In the rows, zero is written as 128.
Where one turn sends some rows of the set: a few examples, then the rows asked:
q371: [138 106 134 129 103 121 107 133 125 120 106 123 122 123 128 151 146 127
 128 117 121 136 160  94 151 125 120 135 132 136 160 131 155 140 105 106
 114  95 121 151 148  79 107 158 133 128 121 130 120 166 131 132 128]
q772: [ 96 128 120 120 117 147 121 170 124 157 115 114 141 110 118 139 126 135
 163 121 131 143 129 133 125  87 149 126 110 115 130 139 113 127 139 123
 127 149 108 127 122  99 126 138 123  97 133 128 133 160 137 103 113]
q750: [116 137 136 133 119 139  99 121  78 109 151 161 127 109 103 151 131 151
 123 119 103 141 128 117 128 125 151 123 119 132 130 146 122 106 132 123
 124 126 100 152 125 131 182 133 147 136 124 133 139 117 154  85 119]
q605: [107 150 152 128 129 152 107  98 106 138 120  96 126 111 123 149 122 121
 134 127 108 145 124 116 123 111 148  99 134 105 143 118 143 106 127 144
 133 127 111 136 114 125  90 175 120 118 154 120 156 119 147 159  91]
q56: [124 153 132 104 103 146 101 126 122 100 155 136 101 118 129 148 126 123
 122  96 114 145 139 127 134 120  89  94 118 125 152 128 124 123 134  87
 133 108 132 133 123 164 125 121 137 131 134 147 135 124 122 169  86]
q100: [125 123 124  94 109 120 110 135 147 123 132 154 133 118 147 126 131 133
 140 150 118 142 124 103 122 140 111  97 131 141 150 151 124  99 146 158
 122 145 127 155 141 164 136 149 123 126 122 157 145 148 141 119 124]
q957: [148 115 136 118 103 118  94 115 117  93 124  96 118 115 111 155 133 140
 126 129 103 149 142 103 153  97 123 115 127 136 142 138 156 121 110  96
  97 129 118 100 143 132 137 153 108 121 131 146 152 138 128 146  96]
q921: [ 98 118 141 128 104 113 110 127  95 118 141 166 136  84 113 113 117 154
 137  80 109 149 130 111 146 137 118 122 100 154 103 112 130 145 143 136
 148 120 109 137 133 109 147 123 122 133 142 140 131 166 136 125 125]
q993: [116 113 111 112  87 122  76 145 124 116 124 131 134 105 106 164 154 122
 136 110 126 134 117 129 115 145  99 136  89 137 141 114 159 127 142 129
 130 120 106 136 135  98 142 142 115 106 129 152 141 134 124 166 114]
q631: [142 121 102 121 118 118 122 117 119 116 119 149 108  82 127 158 133 139
 143 122 114 145 121  98 118 169 152  99 146 145 138 128 120 114 136 140
 136 121 123 145 117 132 143 115 147 114 160 176 127 133 116 128 108]
q438: [124 131 151  97 138 118 112 126 137 136  94 102 111 109 135 154 120 143
 130 120  88 138 114 117 120 118 114 109 110 129 131 120 118 130 138 105
 109 134 118 140 147 112 112 131 170 114 126 128 150 192 163 150 123]
q143: [120 142 140 113 111 127 136 146  79 144 137 102 112 125 118 134 117 130
 168 118 106 119 121 121 144 111 146 100 128 160 137 124 117 115 133 134
 132 163 109 132 113 146 108 123 107 116 125 140 116 166 136 164 102]
q236: [ 99 105 147 136 136 158 116 100 117 147 132 105 108 103 102 126 140 101
 125 130 111 137 123 149 150 126 138 110 137 117 139 142 125 117 152 161
 131 110 107 134 109 120 119 154 122 117 127 128 133 122 152 138 117]
q72: [151 129 124 108 128 105  90 113 153 144 100 155 110 114 134 131 116 134
 156  99 105 150 132 102 119 138 128 102  99 103 128 109 123 141 128 138
 137 139 132 161 125 134 132 125 121 132 144 131 139 121 124 118 125]
q892: [155 139 106 115 130 140 129 123  95 140 131 130 128 109 147 141 131 115
 139 117 130 145 100 104 117 148 148 148 106 144 141 116 123 125 135 106
 153 101  83 144 137 146 137 125 173 140 147 124 120 127 139 141 138]
q761: [132 135 128 117 122 127  85 126 134 127 143 131 151 129 126 121 115 110
 149 129 125 161 111  90 123 148 136 138 120 122 122 115 118 153 138 103
 130 134  64 137 135 149 142 134 116 148 145 114 140 134 137 151 134]
q500: [102 114 151 124 147 173 124 144  94 122 141 149 143 117 126 157 120 125
 132  97 123 123 118 115 127 133 127 114 132 156 122  92 153 122 136 111
 121 136 120 150 150 128 163 134 121  99  98 135 146 131 134 121 125]
q273: [150 115 144 102 134 112 114 130 116 133 124 110 102 102 114 164 131 124
 129 140  75 125 125 107 119 144 127  88 144 162 147 166 134 115 136  98
 126 136 101 134 137 132 120 135 149 143 107 104 122 158 146 153 127]
q839: [120 128 134 107 117 150 114 145  92 122 150 150 130 118 115 158 102 123
 120  85 136 128 119 100 130 128 151  90 128 172 118 103 158 135 141 104
 148 115 117 135 142 123 146 129 115  96 112 113 127 122 124 136 131]
q483: [151 114 132 135 140 141 113 100 118 101 140 125  96 100 121 159 151 130
 113 116 110 144 167 124 166  98 126 124 119 141 138 125 135 135 113 141
 107 103 141 129 133 139 124 133 159 125 114 123 122 165 127 143 116]
q758: [118 155 117 123 136 150 124 138 126 122 151 116 141 102 147 113 116 114
 125 139 115 156 101 122 134 144 129 140 111 142 121 113 130 123 144 124
 124 134 100 122 162 171 149 135 156 136 141 156 151 153 124 152 133]
q369: [104 148 164 100 140 156 103 144 105  95 144 145 139 133 121 144 111 119
 139  94 134 132 136  96 133 119 155 106 141 147 116  96 150 153 140 112
 132 122 123 157 143 133 149 125 125 103 109 124 150 123 135 130 109]
q82: [109 121 117 130 147 156  93 144 124  89 146 142 102 108 137 156 131 108
 137 122 101 120 163 114 119 130 108 130 118 118 155 128 163 117 123 134
 134 108 100 183 102 127 149 132 147 138 136 127 131 141 125 132 131]
q455: [127 133 147 100 160 105  78 146 146 123 135 110 125  78 103 166 138 138
 128 127 106 150 144 100 129 139 147 108 140 127 127 140 137 145 141 118
 129 124  96 107 130 104 116 124 170 119 130 123 136 167 129 133 123]
q530: [110 144 118 121 124 155 101 138  86 140 124 119 119 126 113 146 142 159
 131 130 105 127 140 175 133 124 116 136 127 123 135 106 150 117 105 124
 145 127 130 162 130 117 137 136 133 131 150 151 143 148 129 169  83]
q702: [117  74 149 159 142 119 138 146 140 124 128 132 112 103 123 138 125 131
 100 125 108 129 112 113 111 116 134 132 131 134 148 137 143 124 132 137
 130 145  84 153 108 145 126 140 156 133 127 127 112 154 158 131 125]
q282: [ 86 127 141 129 120 129 122 113 120 150 128 106 140  87 112 131 120 109
 151 123 118 138 119 119 157 124 131 107 142 133 145 135 139 114 130 145
 160  92 117 135 126 100  84 140 123 106 153 122 137 135 117 155 114]
q358: [109 143 133 135 155 146 104 146 109 159 142 130 117 102 113 144 151 120
 150 124 111 118 176 116 136 125 185 118 142 121 131 137 129 129 129 120
 152 166 120 139 133 129 107 127 139 132 130 136 107 126 129 141 116]
q6: [107 166 144 118  99 119  92 133  87 132 123 146 145 115 133 136  99 138
 130  96  93 129 145  99 131 126 133 113 121 148 124 126 144 111 128 110
 140 125 136 159 163 158 136 162 146 149 138 157 129 129 148 138  99]
q780: [116 118 136 134 106  55 105 160 140 136 133 109 129 102 100 148 114 127
 117 113 103 150 104 117 124 128 149 136 132 148 134 127 136 138 139 128
 136 119 114 138 140 121 116 136 141 110 128 137 114 126 116 161 120]
q252: [102 136 123 113 109 126  78 161 112 122 153 120 126 112 116 136 124 142
 143 131 123 132 162 165 144 104 119 127 151 134 126 130 146 146 128 131
 156  97  96 152 106 129 139 141 111 123 154 138 144 158 127 153  93]
q95: [132 117 125 120  99 158  99 145 101 151 137 140 100 111 124 144 143 154
 118 122 124 119 144 176 136 114 114 115 127 124 141 135 143 125 123 106
 164 121  97 146 112 114 136 145 114 152 140 111 127 126 135 143 100]
q248: [119 150 154 121 149  97 126 138 132 121 139 128 115 132 129 129 121 161
 113 118 105 150 114 104 122 101 131 126 130 115 160 123 120 121 117 116
 114 141 119 130 128 147 101 123 166 117 132 128 149 117 148 150  87]

q892 turns into q761
q957 turns into q483
Now these:
q143 turns into q358
q100 turns into q631
q369 turns into q500
q780 turns into q248
q82 turns into q993
q530 turns into q95
q605 turns into q236
q6 turns into q750
q455 turns into q438

Where one turn sends some rows of the set: a few examples, then the rows asked:
q249: [166 144 180  98 110 126 104 154 107 134 136 144 138 116 117 112 190 115
 113 132 129 145 138 135 152 115 181]
q947: [143 151 153 119 106 161 115 120 112 142 105 103 119 147  80 101 112 126
 101 116 107 111 140 165 153 168 181]
q15: [125 114 152  98 135 171 121 112 106 142 105 130 139 173  87  84 157 127
 139 140 130 116 153 134 151 133 166]
q831: [179 125 165 133 100 124  99 149 105 151 129 127 107 137  86 112 138 115
  96 135  94 110 126 167 147 123 167]
q625: [192 139 174 106 115 161 127 149 123 147 119 137 138 112  82  89 151  86
 106 137 145 151 136 141 138 109 152]
q235: [130 134 153 116 108 147 118 134 110 142 116 131 105 158  90  61 131 126
 150 133 130 101 175 149 146 147 167]
q214: [136 125 168  89 123 147 141 144  99 172 128 147 113  98  96  92 155  88
  93 131 114 149 130 149 133 133 163]
q394: [165 141 152 134  79 128 105 119 112 126 128 138 116 141  94  98 156  89
 119 144 103 146 123 136 142 130 205]
q876: [160 142 177 104 111 157 110  97  97 114 130 134 144 128  86  94 124 122
 136 133  91 127 106 143 162 162 160]
q66: [142 132 131 117 120 127 115 122 112 125 125 124 123 157 110  79 119  96
 148 164 125 135 148 170 155 168 153]
q4: [115 122 160 126 119 132 132 144 100 137 123 140  79 120 102  87 132 110
 111 125 149 110 159 127 135 151 180]
q73: [181 127 175 113 113 143  97 127 105 109 111 143 137 115  97 119 151 135
 120 172 133 142 109 133 152 139 156]
q44: [115 158 158  94 129 164 115 127  98 144 113 122 116 135 109 141 131 126
 112 130 148 105 154 131 143 131 145]
q314: [193 129 160 128 117 148 132 121 101 118 142 119 135 137  81 109 138 102
 112 128 159 148 114 151 172 140 152]
q34: [115 145 162  80 107 179 134 107 100 140 137 132 130 120  95 103 168 100
 115 117 121 153 133 141 134 133 162]
q770: [161 133 160  97 132 138 122 117 100 124 141 149 142 136  94 114 192 117
 116 123 125 159 129 137 163 127 176]
q656: [120 145 144 120 107 144 120 129 129 149 119 102 108 136 108 113 149 102
 106 106 105 139 165 127 148 142 191]
q828: [151 125 150 119 128 105 122 147 130 138  95 139 119 130 113  89 106 101
 139 145 150 130 154 139 140 159 172]
q76: [155 112 166  99 140 169 110 111 108 123 102 147 151 142  91 117 157 124
 124 161 132 135 112 132 151 130 156]
q309: [161 131 153 129 107 118 111 126 128 104 153 111 111 143  98  91 117  90
 124 145 159 141 124 147 155 142 166]
q489: [184 136 181 111 102 144  87 123 106 108 122 146 128 114  98 113 142 132
 116 166 141 141 113 136 147 140 155]
q460: [163 150 172 103 107 157 108  95  97 105 126 133 140 124  93  99 121 109
 129 140  97 126 119 144 169 172 159]
q991: [153 131 136 107 141 141 125  98  99 125 136 130 147 166  91  97 154 104
 133 138 121 152 133 157 171 163 163]
q266: [148 142 164 102 125 192 126 139 104 153 105 138 138 117  97 129 157  97
 110 139 149 138 143 143 146 128 133]
q807: [170 144 182  91  97 122 102 154 108 140 132 146 133 116 125 106 176 116
 119 137 122 143 134 131 146 111 174]
q11: [127 171 153  90 113 168 117  92 101 116 119 120 141 138 108 100 133 113
 142 116 117 130 157 124 142 139 168]
q715: [138 147 178  86 119 131 122 163  98 164 131 136 119 123 119 132 151 106
 104 124 110 102 136 145 169 136 155]
q806: [184 145 170 107 114 115 114 155 142 136 125 129 118 129  83  68 113  99
 116 129 137 131 137 142 142 111 163]
q932: [150 123 146 137 124 140  99 151 118 165 102 116 112 130 123 132 137 115
 108 138 123 135 150 141 128 115 161]
q230: [152 120 168 105 120 102 110 143 132 133 124 121 110 138  86  71 102 123
 127 120 133 111 152 160 139 148 163]
q960: [143 144 152 117 105 105 130 138 126 121 131 140  96 133  88  87 134  88
 126 137 153 123 165 139 144 161 191]
q401: [127 119 156 111 104 104 113 127 137 118 143 124  93 129  91  83 122  84
 127 140 134 129 158 138 139 142 170]
q689: [149 135 157 106 135 109 132 161 113 154 104 150 104 105 107  84 118  89
 102 140 121 132 144 144 130 141 164]
q596: [113 157 154  97 123 172 123 130  93 146 102 121 124 130 103 139 134 114
 112 135 144 113 148 135 144 131 136]
q552: [110  97 171 100 120 166 140 131  84 155 118 128 102 128  92  98 144 126
 107 125 137 110 127 136 146 134 166]
q730: [140 153 177  93 118 142 122 163  93 170 132 135 124 122 108 128 153 110
 109 113 115 110 136 153 176 132 155]
q917: [142 122 148 121 110 120 114 138 118 140 112 137 108 126 112  87 101  80
 151 160 142 125 155 155 131 137 154]
q229: [158 143 160 116 101 117 120 145 107 138 131 135 103 135  83  73 107 106
 136 131 144 101 161 178 137 144 168]
q692: [138 116 181  86 113 177 132 109  90 133 125 126 140 135  85  99 137 125
 123 121 106 115  99 152 158 142 157]
q659: [178 134 176 105 122 157 137 146  86 146 131 134 139 126  92 123 160 115
 109 104 128 123 128 160 183 134 148]
q32: [118 163 157  93 112 174 116  91 100 113 125 119 143 136  99  99 143 106
 133 116 118 133 148 126 130 138 166]
q77: [158 146 141 138 102 160  96 112 107 132  85 128 132 143 100 104 117 113
 125 156 135 144 124 148 126 149 188]

q11 turns into q460
q692 turns into q76
q15 turns into q991
Now these:
q932 turns into q656
q401 turns into q230
q730 turns into q596
q66 turns into q309

